In the rows, zero is written as 128.
Rotation paths and how fast each direction turns (degrees each step)
Each turn is a multiple of 5 degrees from 10 to 175, or 0.
Each row of a path follows its step; steps can be skipped.
path 1
step 0: [133 134 130 128 124 129 129 131 127 130 126 125 122 125 131 131 127 122
 120 125 126 121 126 126 127 126 119 127 124 138 125 134 129 127 138 123
 125 114 131 122 122 120 121 125 125 131 130 117 116 131 132 132 131 133
 130]
step 1: [128 136 127 130 126 123 128 134 130 127 129 119 126 130 126 122 127 121
 125 129 122 125 131 135 137 130 119 128 120 133 115 134 132 135 132 125
 134 126 135 126 123 122 125 120 126 126 130 117 124 132 125 132 133 135
 132]
step 5: [126 128 131 126 123 130 128 132 120 124 123 125 131 133 126 122 127 128
 123 125 124 120 122 130 130 131 132 138 128 134 131 121 141 134 129 121
 127 128 140 122 134 129 128 125 126 126 138 124 119 127 129 126 133 138
 130]
step 9: [126 122 123 121 120 131 128 124 123 130 119 119 122 132 124 121 128 127
 124 125 128 125 122 130 140 126 128 124 123 132 123 137 137 123 133 124
 130 119 133 124 128 123 131 128 124 128 131 127 130 134 140 134 129 131
 127]
step 10: [117 128 131 123 122 129 126 132 125 131 125 127 124 130 124 126 131 125
 120 132 129 125 135 127 144 134 125 129 122 126 119 132 140 129 137 128
 126 120 129 121 127 122 126 132 127 129 133 127 128 126 137 122 132 125
 127]
step 12: [127 121 135 124 126 127 131 121 124 122 127 125 128 132 128 128 128 124
 129 126 130 121 133 128 130 136 121 134 118 137 127 132 134 129 127 126
 122 130 137 122 115 123 127 118 128 129 130 116 127 134 137 129 131 130
 127]
step 15: [124 132 125 132 123 132 130 124 117 118 121 120 126 130 127 123 132 123
 124 133 128 130 121 134 132 127 122 120 125 134 125 127 137 128 126 129
 122 132 128 129 126 119 126 119 132 128 143 122 126 126 131 128 128 128
 123]
step 20: [120 133 128 124 125 122 127 134 126 129 120 119 125 126 128 123 125 120
 125 126 138 123 131 131 135 126 117 125 126 134 124 133 125 130 132 127
 129 130 138 120 120 128 131 125 126 116 135 130 128 131 132 135 129 136
 133]
Speeds:
[127 127 126 127 127 129 128 127 127 129 127 126 128 129 125 126 128 128
 128 129 128 130 125 129 128 126 130 125 129 127 123 131 129 128 129 130
 129 128 127 130 128 128 128 129 128 127 129 127 129 127 127 125 128 126
 128] | 55
[127 132 129 130 132 130 127 129 129 131 129 126 127 127 126 127 126 127
 128 128 128 128 125 129 127 129 127 129 129 130 129 127 128 128 128 128
 128 129 129 130 129 128 126 125 128 126 128 127 126 128 127 128 126 127
 128] | 25
[128 128 128 128 129 129 129 129 129 129 129 129 127 129 130 130 127 129
 129 128 127 127 125 126 126 127 129 128 130 128 128 128 129 131 131 124
 128 128 127 127 126 130 127 132 128 128 130 129 125 126 130 126 129 128
 129] | 130
[129 128 128 126 129 127 124 127 128 127 129 126 127 130 127 126 131 129
 130 128 128 128 126 128 129 130 128 129 127 129 127 125 127 129 128 127
 130 127 130 128 129 129 130 129 125 125 126 128 130 129 129 128 128 129
 131] | 95
